M =
[[ -7.7   6.8  11.9 -11.4  18.5  15.7   9.7 -16.2 -12.4  13.4 -21.4  -0.5
  -15.7 -23.3]
 [-12.3  -9.6  11.0  16.4 -23.7 -13.6   2.6  -3.8  15.1  -3.7  -5.4   0.1
  -22.8 -22.7]
 [ 19.0   4.6  -5.8   8.5  -8.9   6.8 -14.1 -14.3   2.8   5.6 -17.6 -12.4
   -0.1   9.7]
 [-15.8  -6.6  -6.8  -5.5  -1.3   4.8 -13.7  -5.6  -7.8  18.7  12.6 -24.3
   -3.7  -9.5]
 [ -6.8 -15.8  -4.1  -9.8   1.1  10.9   0.1 -14.9   3.0 -22.1 -25.0  18.0
   -1.4 -21.2]]
Read off the smallest entry.
A: -25.0
Read off the entry just right of the largest entry.
A: 4.6
The entry just right of 10.9 is 0.1
The entry just left of 4.6 is 19.0
Read off the entry just left of 15.1.
A: -3.8
The entry just left of -22.7: -22.8
Read off the entry just left of the smallest entry.
A: -22.1
The entry just left of 13.4 -> -12.4

a = [156, -667, 137, -693, -549, -342, -215, -149, 413, -175, 617, -532]
The entry just left of 617?
Answer: -175
The entry just right of the largest entry: -532
The maximum?
Answer: 617

Questions about the matrix below.
1) The entry just left of the smallest entry?
2) The entry just right of 246?
array([[-306,   24,  -86, -325,  426,  502,  -98,  327,  507,  517,  119,
         358, -313, -118, -213],
       [ -33,  504,  -71,   39, -171,  409, -540,  -96,  120, -309,  420,
         -31,  260,  211, -279],
       [ 246,  256,  380,   26,  -81, -309, -554,  383, -292,  105,    9,
         236,  453,  146,  -26],
       [-140, -442,  -42,  -76,   67,  -68,  218, -276,  401, -298,   84,
          -9, -313, -327,  155],
       [ 172,  574,  252,  294,   99, -307, -137,  -61,   37,  472,  118,
         529,  127,  259, -663],
       [-597,  -79, -460, -191,   98,   58, -144, -190, -484, -473,  261,
        -588, -292, -535,  -80],
       [ 458, -402, -288,  448, -282, -152, -155,  168,  -48, -478,  156,
        -516,  322,  245,  -53],
       [-248,  165, -203, -477,  528,  395,  531, -404,  117,  325, -100,
          -8, -488,   12,  400],
       [-276,  -44, -341,  -53,  418,  407,  -88, -140,  489, -288,  626,
        -141, -195, -280, -605],
       [ 437, -326, -505,  173, -304, -325, -104, -540, -397, -496, -105,
        -570,  481,   86, -121]])
1) 259
2) 256

Read these off the matrix that follows.
1) What is the minimum?
2) What is the maximum?
3) What is the entry just left of -15?
4) What is the entry just right of -522?
5) What is the entry just right of 310?
6) What is the entry just right of -428?
7) What is the entry just left of the centre entry?
8) What is the entry just right of 673?
((-391, 653, -105, 673, 550, 638, -564), (149, -522, 310, -387, -620, -640, 238), (-328, 44, -428, -677, -235, 843, 5), (-449, -350, 164, -520, -53, -353, -390), (-491, -648, 127, -781, -400, -15, 10))
1) -781
2) 843
3) -400
4) 310
5) -387
6) -677
7) -428
8) 550

data =
[[ -3.69   1.18 -11.73   8.29 -13.40  -5.75 -20.45  -4.84 -21.55  17.48
   -7.21  -3.44  -7.68]
 [-26.55 -18.76  -0.67  -7.52  -0.28  -8.78   6.47  -1.21   3.37 -10.89
    4.22 -13.82 -21.09]
 [ 15.43   2.76  -5.68 -15.66  -4.81  -2.08  -6.18 -11.10  -1.79 -19.82
  -15.08   1.03  13.02]
 [ 15.57   7.53 -10.36  -4.28 -10.89  -2.65 -17.50 -10.13 -14.21  -1.47
  -15.54   2.44  10.34]
 [  6.74  -4.45  -2.03 -20.29  -0.46  -3.33   2.60  -9.45   6.33 -28.23
  -10.72  -2.66   7.40]
 [ 16.99   4.93  -7.20 -12.74  -6.69  -1.87  -9.96 -11.00  -5.38 -14.81
  -15.91   2.07  13.44]
 [  0.04  -8.58  -0.62 -20.77   1.10  -4.41   6.38  -8.09   9.01 -29.87
   -7.50  -5.31   2.38]
 [-19.13 -17.35   0.81 -14.64   1.83  -7.34   9.88  -3.63   8.67 -21.63
    1.13 -11.97 -13.83]
 [ 17.29   6.56  -8.85  -9.17  -8.66  -2.17 -13.61 -10.93  -9.40  -8.91
  -16.18   2.57  12.84]
 [ 12.73   0.16  -4.13 -18.01  -3.00  -2.48  -2.52 -10.67   1.68 -23.91
  -13.59  -0.08  11.51]
 [-12.64 -15.02   0.89 -17.89   2.28  -6.30  10.03  -5.12  10.22 -26.46
   -1.71  -9.57  -7.90]
 [ 10.10  -1.87  -3.17 -19.26  -1.69  -2.81   0.05 -10.30   4.17 -26.31
  -12.35  -1.29   9.80]
 [ 14.77   1.83  -5.28 -16.53  -4.29  -2.30  -4.89 -11.07  -0.52 -21.37
  -14.62   0.62  12.63]]
Which number is the entry just left of 0.89?
A: -15.02
Which number is the fifth entry in reading order?
A: -13.40
The centre entry: 6.38
Which number is the entry just right of 2.76?
A: -5.68
Which number is the entry just left of -0.46?
A: -20.29
Which number is the entry just left of -7.52?
A: -0.67
Which number is the entry just left of the largest entry?
A: -21.55
Which number is the 3rd smallest entry?
A: -26.55
Which number is the entry just right of -0.46?
A: -3.33
Which number is the entry just left of 2.07?
A: -15.91
The entry just right of -3.44: -7.68
Which number is the minimum?
A: -29.87
The entry just left of -0.28 is -7.52
The 2nd largest entry is 17.29
Which number is the entry just right of 15.43?
A: 2.76
Which number is the entry just right of the centre entry?
A: -8.09
The median of all entries -> -4.41
Which number is the second entry in reading order?
A: 1.18
Which number is the first entry in reading order?
A: -3.69
Which number is the entry just left of -4.29?
A: -16.53
Which number is the maximum?
A: 17.48
The entry just left of -17.89 is 0.89
The third entry in reading order -> -11.73

Read these off the grid that follows.
1) Find the entry just left of the smallest entry.
2) Find the bottom-left entry.
3) Find the entry just right of the smallest entry.
4) Find the entry just right of 567.
5) Find the entry just left of -429.
6) Find the 2nd entry on the diagonal from the top-right corner.
7) Find the third largest entry.
8) Find the entry directly below the smallest entry.
array([[ 567,  303, -268, -679, -463,  126],
       [ -17,  433,  -52, -286,  -10,   54],
       [ 155,  171,   33, -233, -273,   61],
       [-635,  203,   27,  209,  170, -327],
       [ 867,   14,   11, -429, -350,  203]])
1) -268
2) 867
3) -463
4) 303
5) 11
6) -10
7) 433
8) -286

array([[ -12,   42,  116,  -11, -199,  486,   18,  562, -217, -362,  -82,
          50,  -84],
       [  89,   12, -128,  170,  551, -643,   47,    5,  -78,  161,  -40,
          85,    1]])
What is the entry just right of -199?
A: 486
What is the minimum?
A: -643
The entry just left of the smallest entry: 551
The entry just left of 551 -> 170
What is the 1st entry in reading order?
A: -12
The entry just left of -82 is -362
The entry just left of the largest entry -> 18

array([[147, 173, 193, 121, 172, 169, 104, 158, 121, 183,  62, 169, 162,
        140, 184],
       [121, 192, 215,  55, 154, 165,  84, 113,  43, 219,  67, 102, 103,
         76, 190],
       [132,  14,  69, 199,  72,  95, 193, 161,  52,  34, 191,  89,  67,
        203,   1],
       [182, 150, 207, 112, 166, 159, 120, 189, 194, 115,  60, 148, 181,
        110, 222],
       [111, 107,  23,  73, 103, 145, 175, 169, 138, 102, 104, 237, 113,
        198, 129],
       [135,  77, 158, 174,  60,  59,  97,  55, 151,  52,  90, 139, 196,
        103, 141]])
Read off the entry just right of 215.
55
Read off the entry just left of the largest entry.
104
The entry just right of 162 -> 140
Read off the smallest entry.
1
The entry just right of 194 -> 115
The entry just left of 194: 189
Read off the entry just left of 112.
207
The entry just left of 84 -> 165
Read off the entry just right of 199.
72
The entry just left of 148 -> 60
Read off the entry just right of 151.
52
Read off the entry just right of 219.
67
